In the rows, 100 means zero.
Turns in one plane each, and the order they were made in; the first pair answered
turn Lib:
110 96 102 106 92 110 99 93 96 101 93 89 112 97 107 99  ->  107 94 103 101 89 111 93 93 98 105 97 93 112 100 95 104
105 104 109 111 95 120 116 112 85 100 84 106 72 95 115 98  ->  107 87 108 110 83 119 116 117 96 112 84 95 86 88 115 95
100 125 108 95 101 108 92 95 100 116 111 85 110 111 87 104  ->  100 132 108 97 110 110 97 93 93 106 109 85 103 111 101 104
turn vap:
105 86 116 118 97 108 102 110 98 110 102 70 88 82 133 81  ->  93 100 132 122 93 115 87 93 85 109 109 80 79 89 116 102
83 84 113 88 87 112 104 84 87 109 128 111 93 118 83 103  ->  85 83 100 80 94 105 113 94 95 108 130 115 96 121 79 97
107 96 99 103 109 80 121 100 122 108 111 85 87 96 113 79  ->  109 95 112 114 100 88 114 89 117 106 112 77 81 88 121 85
turn kog:
91 124 124 124 79 98 77 83 82 113 111 92 94 88 100 123  ->  105 144 88 114 111 68 81 102 90 91 84 98 109 88 112 112
78 101 136 104 88 96 113 74 84 99 122 112 65 98 92 107  ->  87 126 107 101 125 60 119 94 91 74 92 120 75 94 102 97
113 98 77 90 79 106 97 97 99 105 78 84 123 91 117 94  ->  99 95 102 101 69 117 94 86 93 113 92 77 112 88 112 103

Between the rows of a pair lie 2 to 4 turns.
114 117 91 110 111 87 111 111 106 79 75 119 102 99 112 81  ->  107 94 93 103 84 83 100 115 128 106 86 112 120 98 75 86 => Lib, Lib
102 67 103 112 99 114 85 105 104 120 97 90 80 93 108 88  ->  91 71 89 97 107 103 85 112 108 125 104 107 81 104 80 87 => Lib, vap, vap, vap
91 99 113 92 84 110 101 90 94 116 113 105 94 108 76 110  ->  99 118 92 92 122 90 114 101 87 91 95 114 88 105 100 96 => Lib, kog, vap
105 100 85 105 88 107 113 97 99 104 94 97 110 107 114 100  ->  106 110 87 108 96 102 109 95 98 100 90 99 111 105 115 100 => vap, kog, kog, kog
96 108 115 113 93 120 77 82 90 82 89 96 100 94 98 109  ->  95 115 112 110 101 115 79 83 90 79 89 102 98 99 90 111 => Lib, vap
121 113 120 114 86 132 92 79 70 79 75 95 95 109 132 118  ->  107 139 102 98 104 118 89 81 71 71 72 118 97 124 102 124 => vap, kog
114 100 93 106 93 102 115 123 102 82 100 81 80 91 128 71  ->  108 87 112 114 67 111 101 112 106 100 104 66 89 89 114 86 => vap, Lib
100 110 118 102 109 81 72 87 96 94 79 97 115 96 83 112  ->  99 102 130 109 98 102 75 76 85 100 88 93 104 98 91 114 => Lib, kog, kog, kog
92 111 91 92 129 88 113 107 103 92 109 111 83 106 113 80  ->  99 76 103 93 96 102 110 109 118 116 117 85 97 99 113 78 => vap, Lib, kog
108 100 52 73 104 82 102 118 127 99 94 113 124 114 77 100  ->  128 74 87 105 76 109 97 104 122 103 82 70 122 85 134 97 => vap, vap
112 105 90 108 114 83 108 114 112 72 67 88 115 91 126 85  ->  105 113 114 113 74 122 87 73 85 77 80 98 109 107 99 126 => vap, kog, vap, vap
95 77 63 80 102 99 119 116 116 97 102 100 89 105 111 76  ->  98 77 107 109 79 124 102 88 97 98 99 80 79 91 132 96 => vap, vap
108 80 90 91 99 105 119 104 104 100 102 96 99 102 119 84  ->  103 92 113 111 102 103 105 94 95 96 98 89 87 89 127 92 => vap, kog
77 78 109 93 70 120 103 105 120 139 126 103 112 96 56 109  ->  85 102 90 102 114 67 94 135 135 119 87 93 128 75 70 93 => kog, kog, vap, Lib
119 98 113 112 91 85 97 97 110 95 80 96 120 72 106 98  ->  106 107 116 103 80 96 90 83 103 101 97 114 117 88 69 119 => kog, kog, vap, vap
87 114 131 133 116 88 111 96 92 93 104 97 69 89 112 96  ->  78 121 113 117 126 77 117 105 97 90 105 113 71 101 93 93 => vap, vap
96 101 109 101 85 108 106 91 83 113 119 110 95 119 69 99  ->  117 78 94 96 88 106 125 111 98 112 111 92 106 105 102 71 => vap, vap, vap
115 126 122 128 117 108 103 100 94 89 107 80 94 91 142 89  ->  109 135 73 84 114 108 115 105 102 90 119 123 113 133 85 95 => vap, vap, vap, kog
110 111 112 114 103 104 92 80 91 85 86 107 98 97 111 118  ->  112 110 81 95 120 87 104 101 108 82 89 118 105 104 101 99 => vap, vap, vap
111 101 80 86 97 88 103 106 106 96 92 106 110 102 109 96  ->  109 94 110 104 80 98 89 95 100 104 96 90 99 88 115 106 => Lib, vap, vap, kog
85 99 116 104 97 92 95 110 107 120 104 85 82 88 75 92  ->  87 94 114 95 86 114 105 101 97 119 116 96 79 102 75 97 => Lib, kog, kog, kog
115 82 86 88 115 120 152 116 97 91 115 106 73 108 146 58  ->  101 98 130 112 92 144 121 76 67 93 119 99 56 106 139 98 => vap, vap
83 116 113 112 118 85 94 95 95 93 95 106 86 104 95 107  ->  91 105 92 105 125 76 107 111 105 93 93 105 94 100 102 89 => vap, vap
95 81 102 99 117 89 122 121 115 106 107 86 90 85 121 72  ->  101 75 117 107 93 110 116 103 104 111 111 78 90 84 126 84 => kog, vap
119 95 68 77 97 107 122 108 110 94 102 106 119 108 100 91  ->  109 95 110 98 89 132 123 91 89 98 118 93 85 99 127 98 => kog, Lib, Lib, Lib
133 106 76 101 91 118 105 104 96 73 75 85 126 85 118 83  ->  117 124 104 115 79 130 83 77 75 72 79 91 111 90 98 114 => vap, vap
108 97 132 122 76 129 91 68 74 102 110 92 85 95 128 116  ->  131 71 109 115 72 111 96 93 103 110 91 72 123 81 137 96 => kog, Lib, kog, kog
81 106 99 109 89 96 81 91 92 92 103 97 104 101 68 127  ->  94 116 75 101 107 93 91 95 84 72 90 106 107 108 85 121 => kog, kog, Lib
104 88 109 120 130 79 117 128 95 87 99 94 75 83 128 84  ->  90 101 135 132 117 91 97 104 77 88 104 95 62 86 115 107 => vap, vap
87 101 107 96 97 94 92 103 108 116 102 105 111 99 63 103  ->  84 124 107 104 121 87 92 97 92 96 93 112 92 99 82 104 => kog, Lib
106 102 75 84 114 83 109 106 106 88 100 107 103 102 102 92  ->  112 108 96 103 104 94 94 87 91 81 86 92 101 91 123 107 => vap, vap, vap, kog
109 82 86 116 100 94 116 125 111 104 106 91 101 111 110 69  ->  95 126 100 130 114 79 89 106 90 85 92 105 89 112 97 95 => vap, vap, vap, kog
89 83 107 120 113 98 113 86 100 94 91 101 78 98 118 100  ->  91 66 108 116 86 106 107 83 108 112 97 95 92 98 100 107 => kog, Lib, kog, vap
120 106 90 108 110 110 111 97 92 75 80 93 96 106 144 94  ->  121 83 100 104 71 135 106 81 95 96 95 90 106 110 127 106 => kog, vap, Lib
91 101 85 77 97 92 95 106 95 94 106 115 111 101 88 101  ->  104 86 100 96 83 105 97 102 93 97 99 92 109 86 120 99 => vap, vap, vap
90 100 74 88 94 93 89 82 104 114 110 117 99 112 74 106  ->  87 85 71 88 104 84 103 101 120 122 116 108 97 102 86 83 => kog, vap, kog, vap
120 109 51 85 141 87 124 119 111 88 78 124 113 109 130 76  ->  126 134 91 117 122 110 86 80 77 76 60 113 107 101 149 119 => vap, vap, vap, kog
88 95 113 108 87 107 100 116 105 110 127 100 68 101 84 111  ->  99 121 91 103 119 90 107 124 100 83 105 109 69 104 102 103 => Lib, kog
